A single turn carries every row of the set below to another of its rows. Some are shown first; where does it send the rows asked next?
morad: -9, 17, -21, -5, -2, 5, 7, 15, -17, 0, 3, 32, 8, 3, 29, -4, -28, 8, -40, 11, 17, -21
Lokuf: -8, 1, -4, 3, 12, -12, -18, 11, 5, -5, -13, -3, 0, -4, 10, -32, -13, -14, 0, -10, -33, -23
gezun: -20, 9, -13, -9, 28, 12, 31, -27, -32, -5, 0, 10, -1, 27, 7, -19, -10, 7, -5, -6, 14, -23
kidu: -3, 12, -26, 2, 10, 6, 24, 7, -43, -2, 4, -5, 2, 9, -13, -1, -20, -1, -11, 4, 49, -14
ratut: -7, 5, -39, -1, 15, 4, 6, 19, 10, 5, 3, 1, -22, -2, 8, 15, -25, -1, -18, 14, 43, -11
Lekip: 9, 3, -7, -18, -7, 27, 2, 17, 11, -3, 14, -4, 16, -15, 0, -15, -29, -21, -11, 0, -15, -48
laru: -21, 18, -13, -6, 8, -8, 24, -20, 7, -25, -13, -14, -25, -35, 13, -14, -16, 3, -12, 10, -18, -4
lebis: 15, 14, -21, 2, 17, 5, 14, 21, 2, -5, 22, 18, -13, 13, 9, -1, -48, 7, -16, 38, 8, 1
Gefid: 7, 21, -11, 11, 8, 10, 2, 14, -16, 13, 11, 29, -6, 9, 13, 19, -37, 8, -41, 11, -11, -23
kof: -26, 20, -9, -4, 21, 10, 16, -21, -13, 6, 2, 24, 5, 20, 19, -11, -9, 17, -14, -13, -5, -29
soku: 16, 24, -3, -3, 8, 24, 31, 4, 8, -9, 7, -22, -19, -7, 6, 12, -33, -11, 0, 35, -20, -30
konit: 7, 10, -1, -17, -3, -10, 2, 24, -23, -5, -12, 2, -12, 4, -28, 10, -11, -2, 21, 1, -26, 5
taka: 31, -4, -18, -17, -18, -4, 6, -26, -1, -17, 2, -2, 3, 8, -14, 0, -25, -6, 4, 16, -25, -31
podul: -15, 14, -25, -8, 11, 7, 14, 20, -11, -10, 5, -6, -16, -4, -19, 6, -23, 0, -20, 30, -53, 1
bog: 15, -6, -34, -15, -3, 9, -18, 7, -21, 4, 13, 7, -3, -12, 4, -8, -49, -6, -33, 14, 15, -20
laro: -7, 2, -12, -12, 4, -12, 3, -2, -12, -13, -4, -34, 0, 9, 8, -34, -2, -30, 11, 4, -11, -26
basa: 12, 16, -17, 16, 19, 12, 18, 7, -42, 11, 13, -8, -12, 15, -27, 22, -30, 1, -12, 3, 21, -17
Gabas: 11, -6, -28, 7, -5, -29, -2, -24, -26, -22, -13, -5, -5, -12, -8, 1, -3, -2, 13, -6, -12, -7
Veki: -4, -3, -29, 9, -16, -9, -12, 12, -31, 8, 19, -9, -9, -14, -14, 14, -14, -1, -19, -7, 28, -23
rog: 6, 10, -13, -46, -15, -2, -1, 21, -4, -4, -16, 11, -6, 4, 4, -5, -24, -11, -2, 18, -27, -7
butik: -17, 9, -16, -4, 13, -3, 30, -30, -36, 10, -1, 6, -13, 14, 20, -18, -22, 10, -27, -15, -4, -30
lipon: 13, 23, -7, 11, 19, 22, -1, 10, -25, 9, 19, 20, 5, 14, -18, 28, -28, 8, -14, 7, 2, -19
nedi: -6, 10, 2, 1, 19, 9, 21, -10, 26, -14, -3, 0, -26, -29, -21, 0, -28, 5, -11, -6, -32, -13
rige: -5, 18, -15, 26, 6, -13, 20, 25, -10, -1, 28, 2, -17, 9, -9, 21, -12, 13, -1, 17, 21, -2
fomo: 14, -15, -35, -13, -10, -13, 4, -11, 13, -3, -14, 10, 1, -16, -12, -13, -28, -2, -6, -28, -7, -25
para: 0, 5, -37, 18, 16, -9, 24, -15, 2, -27, 6, -17, -10, 17, -6, 6, -5, -5, 5, 34, -26, -10
mobu: -4, 12, -6, -13, 9, 8, 43, -25, 8, -22, 7, -30, -25, -18, -23, -3, -18, -11, 1, 10, -8, -14
tof: 9, -7, 3, -5, 12, 4, 2, 6, 6, -2, 5, -19, -1, 13, -25, -22, -14, -28, 12, -11, -24, -32
gupok: -5, 4, -11, -1, 24, 14, 27, -36, -41, 11, -2, -3, -21, 23, -10, -6, -27, 5, -15, -10, -1, -35
ropup: -11, -6, -13, 11, 8, -4, 2, 25, -21, -16, -6, -2, 3, -34, -1, -27, -10, -13, 0, -26, 5, -20
logu: -26, 2, -34, -2, 12, -3, 29, 25, -16, -6, -1, -22, -22, -10, -42, 5, -9, -6, -12, 1, -19, 1
mizen: 18, 6, -10, 12, -13, -9, -4, 11, -39, -5, 38, 8, 1, -1, -15, -1, -36, 9, -17, 19, -5, -11
nupes: -27, 1, -43, -30, 0, 9, 27, 21, 3, -5, -5, -15, -16, -12, -9, -8, -23, -12, -36, 17, -20, -12
gimiz: -7, 15, -9, 26, 22, -7, 31, 11, -23, -22, -12, -20, -31, -27, 4, -1, -15, -3, 10, 10, -1, -3
Fak: -11, 13, -6, 5, 17, 12, 11, -28, -22, 21, -2, 12, -14, 17, 4, 3, -25, 17, -24, -17, -22, -41
tapal: -16, -7, -52, 22, 26, -18, 22, 1, 17, -13, -11, -6, -12, -7, -4, -6, -7, 2, -5, -12, -8, -5
Nev: -6, 5, -13, 1, 10, 6, 39, 24, 26, 0, -4, 1, -22, -31, 9, -7, -30, -7, -16, -17, 0, -26
lidin: 9, 13, -1, 7, 5, 13, -6, 4, -39, -24, 7, -22, 6, -10, -5, -7, -12, -17, 19, 25, -16, -23
nisul: 3, -4, -42, -1, 13, 6, 29, -3, 42, -8, 4, -2, -4, 13, -10, -7, -30, -4, -14, 13, -21, -28
Mufa: -7, -3, -21, -41, -14, -10, 15, 26, -11, 0, -22, -5, -13, -4, -17, -6, -10, -14, 6, -13, 8, -7
sokur: -10, 10, -32, 0, 0, -5, 27, 11, -36, 2, -3, 3, -9, 3, 18, -10, -29, 1, -39, 7, 36, -20
sifa: -14, 13, -5, -2, 34, 26, 12, -27, -16, 8, 2, 14, -1, 30, -11, 1, -14, 12, -2, -10, -1, -32

rog moves to podul
laro moves to laru
taka moves to para
And these:
rige moves to Veki
butik moves to kof
Lekip moves to soku
sokur moves to morad

